In the rows, 128 means zero.
Each path below is one point turned by a fixed rotation once a step. After each direction that follows a path, write how fast that rotation turns it, in degrees each step (0 if it stays still).
Each turn is a multiple of 5 degrees from 10 to 175, or 0.
Each row of a path follows its step; steps can be skipped.

step 1: [136 141 129 127 139 119 128 131 116 134 130 124 129 128 128 139 129 137
 122 131 127 128 131 126 139 123 128 129 133 126 123 132 121 129 129 128
 128 122 133 125 132]
step 2: [131 118 129 121 125 122 126 122 130 122 131 120 138 121 126 124 118 135
 123 122 137 127 139 124 127 119 128 127 125 123 130 126 132 131 122 134
 121 120 132 124 127]
step 5: [124 126 132 127 131 130 130 133 129 120 132 127 120 136 124 132 136 140
 134 123 124 128 129 127 132 129 125 137 127 125 130 132 129 138 121 121
 119 121 132 115 126]
step 6: [131 128 124 132 121 121 138 126 123 137 118 113 124 127 132 129 126 127
 126 132 130 124 137 124 128 130 114 129 131 130 134 137 131 132 126 131
 126 126 132 124 127]
step 7: [122 119 123 132 126 120 130 132 129 115 121 128 124 128 116 132 125 135
 122 121 131 123 134 130 127 134 130 119 123 125 125 129 124 131 127 126
 119 135 127 137 123]
step 8: [131 130 119 128 131 133 139 131 128 116 118 129 127 137 129 120 127 129
 130 135 126 127 121 133 125 125 129 133 134 139 133 133 126 119 128 133
 120 133 130 121 123]
step 9: [110 129 131 130 139 123 131 130 128 130 121 116 129 125 123 138 134 131
 129 132 127 136 128 125 133 129 129 127 136 126 128 126 126 122 132 125
 126 125 122 124 120]
step 11: [131 129 127 138 130 129 136 132 128 123 133 116 138 126 125 125 128 127
 127 131 137 131 132 125 120 116 117 120 123 130 124 130 125 127 131 128
 120 127 117 133 126]
step 12: [134 135 115 126 133 123 132 133 140 123 125 136 136 123 122 129 127 128
 127 126 119 137 135 130 125 129 134 124 132 126 132 130 135 125 126 122
 129 132 126 132 116]
step 13: [124 133 129 128 125 135 140 121 130 125 131 128 133 126 134 135 133 132
 139 130 131 127 125 129 123 122 136 131 139 129 120 129 118 132 119 125
 124 125 122 122 126]
step 14: [124 131 135 131 132 133 133 129 131 133 126 125 133 118 131 124 143 131
 119 125 123 136 138 131 129 129 121 130 120 125 128 138 129 134 127 122
 130 127 131 119 123]
[126 127 130 127 128 129 129 128 128 127 128 127 130 127 126 128 127 128
 128 127 125 131 129 129 130 129 130 125 125 124 130 125 130 129 128 130
 128 129 131 129 125]	145
[131 126 127 125 128 127 128 130 126 127 127 125 132 131 128 130 127 127
 129 125 129 127 131 129 125 130 126 128 127 126 126 129 129 127 131 126
 130 128 129 128 130]	80
[131 126 127 127 129 129 128 124 130 129 125 130 130 127 130 125 127 127
 126 127 127 127 131 128 128 128 127 130 129 130 132 129 130 126 129 129
 130 129 130 126 126]	175

step 1: [129 121 129 135 131 135 114 121 119 118 128 129 131 129 132 133 134 131
 131 123 135 125 132 131 119 136 127 130 134 127 124 122 128 124 133 132
 125 135 129 119 130]
step 2: [138 125 118 135 137 127 113 131 126 129 122 135 120 136 127 128 132 126
 129 127 135 121 129 131 128 133 131 126 125 127 124 136 128 125 126 127
 122 120 133 127 128]
step 3: [138 124 122 124 128 134 127 128 116 124 140 125 117 131 129 125 129 128
 126 122 139 121 129 129 122 131 132 128 127 128 128 129 128 118 124 137
 135 128 128 125 130]
step 4: [132 126 125 132 130 120 120 124 131 122 126 128 119 128 129 117 130 123
 127 122 133 120 124 133 129 126 133 130 142 124 123 132 117 128 118 132
 133 128 131 126 134]
step 5: [133 130 132 126 138 134 120 127 127 125 130 125 124 134 134 123 131 121
 128 129 131 125 125 135 125 136 136 125 137 129 137 129 130 123 134 131
 129 141 129 127 138]
step 6: [125 132 121 127 136 119 115 129 125 117 125 129 121 135 127 121 130 123
 129 120 134 128 130 118 123 134 132 128 127 131 127 129 132 133 122 130
 123 136 131 127 134]
step 8: [139 127 128 126 126 127 130 130 124 123 127 121 127 122 121 121 134 124
 129 118 134 125 124 121 117 137 136 131 135 126 126 132 121 137 125 127
 130 131 125 133 131]
step 11: [132 129 127 132 127 125 124 130 123 122 122 127 130 143 123 141 137 123
 127 117 127 122 128 124 124 126 126 137 130 129 131 127 126 125 125 132
 131 129 134 140 131]
step 12: [136 130 132 131 127 132 128 126 124 131 123 135 124 126 122 133 127 125
 128 117 135 130 121 133 120 144 122 133 132 136 131 134 125 131 124 137
 133 126 128 133 126]
step 13: [138 128 128 128 132 125 124 116 116 124 127 121 126 132 119 134 137 133
 123 129 127 131 121 128 134 130 129 130 128 135 130 138 117 130 122 131
 131 131 130 130 134]
step 14: [131 136 134 125 137 127 124 116 128 123 136 141 127 130 125 134 137 130
 133 123 131 123 131 134 122 129 124 122 130 129 138 128 120 133 124 135
 132 128 130 126 132]
[130 126 129 129 126 129 127 128 128 128 128 128 126 127 128 130 129 127
 127 126 126 126 128 129 128 129 128 129 128 124 126 127 131 123 126 126
 127 125 126 129 127]	45

step 0: [126 129 122 136 134 124 123 130 142 124 123 135 125 129 125 135 127 119
 125 123 123 134 131 142 126 136 131 129 131 133 136 122 128 124 133 127
 121 126 132 134 133]
step 1: [129 134 130 136 126 129 135 122 131 131 130 131 139 138 121 131 126 136
 141 130 132 126 121 127 120 124 127 130 126 115 129 117 124 126 128 123
 127 132 122 134 128]
step 4: [125 132 126 137 129 129 122 124 126 130 119 137 132 134 125 125 133 118
 141 135 131 125 122 128 123 129 125 124 142 126 128 128 134 141 132 126
 126 131 123 121 128]
step 5: [130 132 128 137 127 129 136 128 129 130 128 130 141 121 121 128 137 127
 113 122 134 130 129 131 125 138 136 134 124 122 136 131 124 126 129 130
 133 124 124 120 127]
step 6: [134 125 137 132 123 142 137 129 129 133 129 123 123 122 129 123 117 129
 137 131 131 128 135 130 136 133 124 140 127 124 124 118 128 134 123 127
 132 132 132 127 124]
step 7: [137 135 123 131 136 125 119 128 124 128 124 140 126 123 135 132 120 115
 129 130 126 136 124 120 136 130 123 130 136 128 130 132 125 128 128 133
 126 120 128 126 121]
step 9: [140 124 120 134 125 144 122 121 131 134 133 128 129 131 125 119 130 135
 127 123 132 121 127 123 125 136 132 129 131 137 119 121 127 132 131 131
 128 127 132 122 127]
step 10: [125 134 131 124 138 134 128 132 125 125 135 129 131 132 129 129 117 125
 123 125 122 129 132 124 140 127 133 130 131 130 140 124 113 123 123 137
 133 130 127 120 131]
step 12: [126 122 120 134 126 130 125 119 121 130 136 130 130 124 134 126 135 137
 129 124 129 141 118 119 123 132 136 127 130 127 133 127 125 128 133 129
 123 127 116 129 121]
step 13: [120 124 125 127 133 134 133 130 131 125 135 118 126 130 126 128 121 131
 124 120 130 138 131 130 129 124 125 126 128 127 125 124 130 131 130 122
 143 131 131 110 134]
step 14: [128 123 126 126 130 129 110 132 122 132 123 130 122 137 131 127 127 125
 118 133 131 123 125 122 136 136 126 132 126 119 129 118 127 130 126 118
 133 125 133 134 131]
[129 128 127 130 128 129 129 132 127 131 130 127 132 129 130 128 127 130
 125 126 129 127 131 129 128 127 126 126 126 127 126 126 129 130 128 130
 128 129 127 128 127]	95
[129 129 128 131 127 129 130 129 128 128 126 127 123 127 129 126 129 127
 124 130 130 129 128 128 128 129 125 128 129 125 127 131 127 129 126 126
 128 127 128 127 127]	40
[130 127 130 125 125 125 126 131 127 127 130 128 131 127 128 126 130 128
 128 127 130 126 128 128 128 131 128 130 127 127 128 131 127 128 129 125
 129 128 126 129 128]	115
[130 128 125 129 130 128 125 127 128 129 126 131 128 127 129 127 128 127
 123 128 127 128 129 126 129 129 131 128 125 126 130 128 129 124 132 129
 126 127 128 130 127]	155
